In the rows, zero is written as 128.
Each path below is one point turned by a fixed rotation once a step. After each direction that follows a path, write how fast that rotation turns it, in degrees each step (0 if it stays still).
Each turn is a multiple of 5 degrees from 10 to 175, or 0.
Each row of a path follows its step; steps can be skipped.
Path 1:
step 1: [145 134 133 122 130 129 113 131 147 126 116 131 134 138 124 126 130 137
 116 134 127 133 118 123 130 123 115 127 120 129 130 137 123 120 145 110
 120 133 118 132 134 132 116 129 134 129 136 130 140 119 140 134 131 130
 139 124 131 139 133 133 132 130 128 132 132 130]
step 2: [125 129 131 130 128 122 129 143 130 114 127 132 134 126 120 131 119 135
 117 133 125 129 132 132 115 133 124 114 138 130 134 132 113 125 136 128
 135 112 127 128 128 138 128 126 121 118 124 140 120 134 117 122 133 144
 137 132 118 139 124 130 133 110 117 118 125 138]
step 4: [134 132 123 139 139 126 126 115 130 135 136 122 132 132 123 134 124 132
 137 114 128 129 134 128 123 137 128 137 114 123 133 136 133 126 132 138
 118 129 126 129 130 141 118 128 119 126 126 120 132 142 129 135 135 145
 125 135 126 138 126 126 121 116 132 130 126 100]
step 5: [127 126 127 131 125 135 129 129 124 136 119 130 134 141 127 127 122 131
 131 127 134 139 133 139 133 150 145 131 136 133 125 125 126 129 130 133
 121 138 127 131 113 131 133 135 132 128 122 124 128 136 115 134 137 128
 126 130 125 127 150 105 130 121 134 133 124 143]
step 9: [121 131 117 128 131 129 126 127 140 126 124 115 133 135 120 143 126 124
 124 125 124 119 143 118 125 138 119 136 124 130 121 124 135 134 124 119
 125 130 120 130 127 134 127 124 130 131 133 142 126 115 125 128 122 133
 128 140 114 129 107 125 133 144 115 139 116 124]
step 10: [109 129 129 128 122 121 130 127 146 127 128 129 129 132 131 120 124 125
 127 133 132 125 121 118 120 147 126 122 119 137 115 135 121 131 124 132
 116 145 124 124 140 135 138 128 122 130 122 125 128 149 123 134 130 140
 127 137 131 124 125 129 122 127 126 124 145 119]
step 12: [134 117 145 121 119 138 116 131 130 126 115 135 129 124 122 123 123 113
 129 124 122 121 128 119 128 138 116 129 118 130 126 122 136 139 134 119
 131 133 125 122 124 133 126 126 130 125 140 123 141 131 138 129 128 131
 128 126 130 126 140 131 130 110 136 126 104 122]
step 16: [120 132 120 138 125 128 132 120 129 145 116 127 134 136 126 110 131 125
 131 139 145 118 140 129 128 129 131 132 132 124 126 117 131 124 127 133
 122 131 129 130 136 125 137 115 123 150 128 131 128 144 121 120 130 119
 123 131 126 120 124 118 117 120 119 136 133 136]
step 17: [112 153 126 127 130 133 113 113 132 130 125 135 130 127 123 118 125 126
 130 121 132 134 120 115 136 123 137 126 118 129 124 127 129 129 126 118
 126 116 128 133 130 130 140 133 138 126 128 113 134 118 132 133 135 130
 132 131 138 113 120 127 121 133 127 134 114 133]
Speeds:
[123 129 128 126 124 127 131 131 129 129 127 127 128 131 128 128 125 133
 130 129 129 130 127 130 128 128 130 129 126 128 129 129 126 131 126 125
 125 129 129 126 127 129 127 129 129 128 131 128 128 123 128 130 128 130
 130 130 127 132 128 128 132 130 130 127 133 129] : 85
[123 127 125 128 126 125 130 127 127 130 127 128 122 127 128 130 126 128
 128 131 128 129 129 127 126 125 126 123 129 133 129 131 129 126 127 124
 128 128 129 131 127 130 131 127 127 125 128 129 129 130 126 130 129 127
 128 128 129 126 128 127 126 129 127 130 124 128] : 100
[129 130 126 128 129 135 129 130 127 131 127 131 128 126 127 131 127 130
 129 129 129 133 126 124 126 128 129 127 128 127 127 127 129 129 129 128
 127 127 129 127 127 124 133 127 124 128 129 130 126 126 131 128 129 130
 125 125 128 129 126 128 130 130 128 130 126 128] : 130
[130 125 130 126 127 127 133 129 128 129 130 127 127 127 128 130 129 127
 129 127 128 128 129 127 128 129 133 127 127 127 128 131 130 125 128 129
 130 133 130 124 126 128 128 127 131 128 127 127 128 126 127 129 130 133
 127 128 129 129 131 126 127 124 130 126 123 125] : 45
[127 127 126 125 128 130 130 124 132 125 129 127 127 128 127 124 130 130
 132 126 125 131 129 128 123 129 131 132 129 130 126 126 128 126 126 128
 130 130 131 129 129 129 128 128 130 127 130 128 130 127 129 127 126 128
 127 125 130 125 126 127 129 130 123 127 129 131] : 35
Path 2:
step 0: [137 126 136 125 127 133 117 135 107 132 134 129 133 128 129 125 120 142
 129 140 121 113 123 130 115 133 123 134 156 128 130 130 135 140 132 128
 125 134 119 127 119 114 135 112 123 126 130 127 135 130 136 129 122 132
 136 123 134 127 117 129 122 125 125 118 128 111]
step 3: [133 111 113 126 130 113 130 126 116 116 133 136 120 123 138 124 106 132
 125 133 110 120 119 122 128 130 139 139 124 114 115 125 120 135 134 128
 126 137 143 121 125 126 128 129 120 120 136 135 128 126 126 128 126 127
 134 108 126 115 123 122 127 137 134 132 134 130]
step 4: [117 133 126 131 111 118 117 122 122 135 126 126 135 123 128 112 114 122
 129 126 128 122 132 130 126 116 109 137 137 134 137 127 121 121 145 135
 129 113 127 129 130 132 134 124 116 134 132 130 139 126 121 137 133 134
 134 130 152 127 118 131 121 128 115 122 119 134]
step 5: [127 138 118 125 132 120 134 120 124 131 136 131 129 126 131 142 121 138
 123 140 124 128 126 136 130 144 127 125 133 124 122 125 131 120 110 131
 145 141 121 134 122 118 147 126 136 124 125 140 145 117 128 124 140 136
 141 130 130 125 137 136 138 122 115 132 122 136]
step 8: [126 123 124 123 132 111 127 124 113 145 125 136 134 141 125 129 124 137
 122 126 123 127 117 125 139 119 124 116 128 134 133 134 120 127 129 135
 137 134 129 122 116 142 137 136 124 146 131 131 145 124 134 123 123 134
 120 124 137 110 135 140 126 137 135 112 126 128]
step 10: [132 123 130 130 142 123 137 131 122 118 116 127 126 123 142 136 132 130
 141 131 147 124 131 133 113 134 111 135 142 136 141 131 147 125 124 135
 132 121 138 129 126 134 137 120 134 143 135 138 134 125 122 129 129 129
 122 121 137 127 126 124 127 129 129 122 119 148]
step 11: [128 138 143 131 138 116 130 119 133 123 127 135 136 135 128 122 124 141
 124 135 126 139 118 133 132 143 137 116 135 110 140 132 111 125 121 123
 141 121 123 126 130 124 135 114 129 142 126 126 127 141 130 127 130 132
 137 121 122 126 128 123 128 148 126 130 144 130]
step 12: [134 113 138 121 136 136 106 140 118 139 126 125 139 137 136 134 120 126
 126 125 125 119 118 133 139 130 134 117 139 143 140 125 133 119 132 128
 125 126 122 115 137 143 126 128 122 129 133 131 127 124 122 123 132 123
 125 118 126 129 138 125 117 135 124 142 112 123]
step 15: [114 117 138 135 140 135 129 122 134 133 124 121 130 127 136 127 105 134
 127 136 133 125 112 127 118 129 125 122 130 129 118 123 124 126 125 111
 141 128 127 136 143 122 126 119 131 133 149 133 122 123 125 139 133 121
 144 129 125 117 128 115 122 129 132 132 121 136]
Speeds:
[126 125 127 128 124 127 128 128 131 129 132 126 130 130 129 125 125 128
 126 127 125 128 128 130 129 127 126 133 130 125 122 129 131 126 128 127
 128 128 127 128 129 128 130 129 128 125 128 132 124 129 130 125 125 129
 131 130 129 128 127 128 130 127 128 126 127 129] : 25
[125 124 129 127 128 128 130 128 130 128 128 124 125 124 127 128 129 127
 127 131 127 128 128 128 128 129 131 127 127 127 132 131 126 128 128 127
 129 128 128 130 126 123 128 129 125 128 127 129 128 131 128 126 131 129
 135 128 129 128 130 127 132 127 129 129 128 124] : 170
[128 124 129 128 126 125 128 129 128 128 129 126 124 130 128 132 128 127
 128 126 129 125 127 127 130 129 130 129 127 127 128 129 130 130 126 132
 130 127 132 129 131 127 128 131 133 127 128 129 131 130 126 126 126 128
 128 129 129 127 128 128 124 131 130 131 123 129] : 160
[128 129 128 130 122 127 128 128 124 132 128 127 126 129 129 127 127 131
 129 127 125 128 129 127 128 124 131 125 128 128 130 126 130 130 129 133
 126 130 130 129 125 130 132 127 122 127 128 129 129 127 130 130 127 127
 129 131 128 129 127 128 129 127 128 131 126 128] : 80
[128 125 129 125 129 129 128 129 125 128 123 128 129 129 122 127 126 128
 129 128 128 130 130 127 127 128 127 124 128 129 126 125 125 128 129 129
 125 127 129 129 128 129 130 129 132 125 126 128 128 128 131 125 124 125
 130 128 125 128 129 126 130 128 127 125 125 125] : 60
Path 3:
step 3: [135 121 132 135 122 128 127 125 142 145 131 128 123 133 118 151 119 129
 114 132 127 135 116 123 124 126 134 142 119 120 122 126 139 124 126 128
 137 125 127 128 128 127 120 126 133 138 121 133 129 114 120 132 125 137
 124 127 123 128 134 114 125 142 118 126 129 113]
step 5: [134 128 124 124 118 141 131 124 143 128 123 140 127 123 134 127 136 124
 122 133 114 118 141 120 124 130 131 133 132 130 131 122 122 125 134 141
 137 124 121 124 118 139 123 133 120 114 128 129 129 125 124 138 133 119
 113 142 137 117 125 140 115 134 131 124 117 121]
step 6: [125 128 126 120 132 126 120 124 124 130 144 130 129 126 121 144 130 129
 137 114 129 130 139 133 140 122 120 135 118 131 132 132 137 129 132 124
 120 137 142 116 125 126 131 134 132 110 122 131 128 121 121 137 116 134
 130 122 133 125 120 146 125 124 145 132 136 122]
step 9: [114 126 136 135 120 141 137 140 131 137 130 137 139 118 116 125 131 129
 138 138 146 126 128 134 131 123 134 131 121 124 114 127 116 124 112 136
 137 132 118 118 128 124 131 122 134 120 143 136 125 143 128 132 122 136
 130 129 126 130 130 122 135 129 130 134 130 132]
step 10: [140 133 117 108 117 116 118 134 121 129 124 127 124 115 127 144 130 125
 128 129 120 121 117 124 140 128 124 115 125 118 134 137 121 125 113 134
 131 133 140 127 135 115 131 121 128 132 134 133 137 131 133 120 125 134
 130 131 123 138 140 122 126 133 120 124 119 127]
step 11: [129 131 129 125 119 119 131 124 122 116 126 113 138 135 119 131 122 140
 118 143 135 135 131 117 121 142 129 138 133 126 131 138 138 134 121 133
 133 138 121 134 125 146 122 123 138 133 138 129 119 125 121 139 130 128
 142 132 123 127 135 125 118 137 126 130 123 119]
step 12: [133 136 135 128 115 118 116 120 136 122 129 126 116 142 138 130 116 112
 136 138 118 116 122 132 128 126 125 136 124 137 123 126 127 131 139 133
 123 122 122 123 127 139 136 126 142 111 133 119 125 132 138 124 114 130
 127 136 136 131 130 118 132 124 123 128 131 121]
step 14: [129 124 133 125 128 133 119 122 121 131 124 125 121 142 135 128 130 133
 123 138 130 137 136 118 138 132 114 127 128 130 123 112 131 131 125 122
 139 139 141 120 131 113 137 138 133 130 115 124 131 123 116 130 109 118
 123 125 136 118 122 139 129 131 118 136 134 131]
step 16: [137 140 139 118 133 135 131 140 131 130 133 122 130 122 133 118 133 122
 120 133 135 136 136 139 122 131 131 126 122 124 120 137 120 125 142 136
 130 122 154 129 132 123 125 129 127 118 138 138 120 130 117 116 125 132
 126 124 137 128 114 126 134 137 137 118 124 133]
Speeds:
[128 128 128 125 126 129 124 130 127 133 128 129 127 131 131 129 127 124
 127 133 130 129 129 124 126 127 127 131 128 130 130 128 128 126 126 130
 128 123 125 129 127 125 128 130 126 128 128 127 130 129 131 126 128 127
 124 129 130 129 127 128 129 130 128 129 129 128] : 155
[126 128 131 130 129 131 129 130 125 127 126 128 128 127 131 128 127 127
 127 129 125 127 130 131 130 126 125 130 127 127 130 126 130 127 127 124
 127 128 127 130 127 132 127 130 129 128 125 130 129 125 129 128 124 127
 126 131 135 130 130 131 125 129 129 129 127 127] : 45
[131 131 127 128 129 129 129 127 128 131 124 128 127 132 127 123 126 129
 130 128 127 126 130 125 127 132 128 129 127 129 128 128 129 126 131 125
 127 131 129 127 127 132 126 129 127 132 130 126 126 130 128 128 127 131
 127 131 126 132 129 130 130 127 128 129 127 130] : 100
Path 4:
step 0: [129 117 126 123 137 132 120 131 130 135 131 122 111 132 123 139 144 116
 121 127 140 133 131 115 122 131 141 119 131 134 115 136 126 122 135 124
 134 129 126 124 132 112 133 128 141 117 132 136 135 127 129 129 142 138
 133 138 145 126 118 130 126 115 127 114 135 125]
step 1: [124 124 118 132 120 138 110 125 137 130 120 131 127 124 127 125 125 131
 146 122 136 125 123 127 136 126 125 130 127 110 134 133 128 138 112 132
 117 111 122 140 145 133 121 114 133 131 140 128 122 130 118 118 129 119
 125 131 114 134 130 136 137 122 129 135 129 117]
step 2: [130 144 123 130 131 134 134 123 131 125 119 122 134 126 126 128 130 127
 113 129 120 142 133 135 130 124 121 135 139 128 148 124 118 132 140 128
 137 135 131 128 124 132 132 132 134 142 125 123 133 124 123 152 124 128
 121 115 118 131 128 127 124 138 107 134 112 122]
step 5: [115 132 114 128 116 123 124 140 129 121 118 118 121 106 131 136 132 124
 140 112 144 137 129 133 132 129 125 123 137 121 123 121 126 127 134 119
 143 137 131 125 135 151 119 120 128 132 125 134 130 124 123 128 127 122
 131 128 123 129 119 136 136 128 142 122 133 125]
step 8: [145 121 123 124 123 121 135 130 136 123 144 112 122 134 115 127 142 135
 130 132 132 120 131 132 130 125 136 118 128 129 128 130 123 116 132 124
 133 142 110 135 145 114 126 126 125 122 125 122 123 123 108 121 132 128
 130 114 124 117 123 128 134 125 120 118 127 131]
step 9: [126 127 136 125 119 138 113 129 119 129 119 123 120 115 141 133 123 127
 137 115 133 118 119 125 124 133 135 124 120 106 137 125 141 126 125 128
 129 127 130 128 129 135 120 134 115 131 128 135 137 134 129 138 139 140
 133 133 116 143 112 129 126 129 112 134 136 129]
step 13: [137 123 133 123 121 124 120 125 126 129 123 121 135 125 118 129 118 126
 132 106 127 123 119 121 124 138 131 153 125 112 116 132 129 127 120 119
 127 137 122 116 137 133 121 118 124 131 139 141 127 124 128 143 144 119
 124 127 131 123 128 135 144 128 132 125 125 131]
step 16: [124 112 116 109 131 136 119 114 134 130 134 124 133 140 131 124 121 142
 139 140 131 138 122 132 121 140 134 128 131 143 117 138 135 130 127 122
 133 130 116 126 137 117 135 121 118 121 123 139 138 120 124 121 116 129
 132 126 131 132 122 122 131 121 118 122 139 132]
step 17: [122 127 111 128 120 137 124 141 130 106 141 142 127 138 130 134 127 129
 129 111 121 110 119 131 128 139 123 126 123 108 122 124 120 129 126 124
 127 132 127 128 128 142 131 124 119 132 132 112 123 129 124 139 139 125
 125 125 121 139 123 132 132 131 133 139 124 126]
Speeds:
[125 129 131 129 126 127 127 128 126 127 129 125 128 127 130 126 130 127
 126 128 128 129 132 129 130 130 128 129 128 130 129 128 132 131 128 124
 128 129 126 132 130 128 126 127 126 135 125 131 130 129 130 126 129 130
 129 124 129 129 126 126 126 131 126 126 127 127] : 110
[131 125 125 131 130 129 127 127 130 127 125 128 127 130 129 131 129 127
 121 128 125 130 131 128 128 129 131 128 130 131 130 127 127 128 129 129
 128 131 125 127 130 125 127 128 128 127 130 126 128 131 129 129 130 125
 127 128 126 127 127 122 127 130 128 127 130 128] : 175
[126 126 126 128 122 127 129 123 126 125 127 130 129 126 127 128 127 127
 125 126 129 127 126 127 128 127 129 131 126 128 129 127 127 130 130 125
 127 128 129 127 126 128 129 126 128 126 127 129 130 128 126 131 127 128
 127 125 131 127 127 127 128 129 125 134 132 131] : 100
[129 129 130 128 131 132 128 126 129 130 127 128 130 127 128 129 128 128
 127 131 127 131 127 130 131 128 125 127 125 129 129 126 126 127 133 130
 125 128 128 127 124 130 125 125 124 126 132 127 132 129 129 125 126 128
 125 125 129 126 127 129 131 128 127 127 126 128] : 85
[126 127 128 126 128 129 127 126 125 127 126 125 125 128 129 128 129 128
 128 130 127 127 124 127 125 130 128 131 129 126 129 130 126 128 127 124
 128 130 130 128 127 128 127 125 125 126 128 128 127 126 130 130 126 126
 128 128 119 130 126 128 130 130 130 129 125 125] : 95
[126 128 128 130 130 129 129 131 127 128 128 131 132 125 125 130 128 130
 129 126 122 129 127 126 127 131 129 129 131 126 129 124 129 129 126 129
 127 131 128 129 127 128 128 128 128 130 130 129 129 128 130 132 125 131
 125 125 127 128 127 129 125 124 129 128 127 130] : 95
[129 128 127 128 125 128 125 130 128 131 128 124 128 127 126 127 129 130
 127 125 128 129 130 124 126 126 130 127 123 128 128 125 132 129 130 129
 128 127 131 129 126 129 129 125 133 127 131 128 129 131 127 129 124 126
 131 129 127 130 128 127 126 127 130 126 125 125] : 80
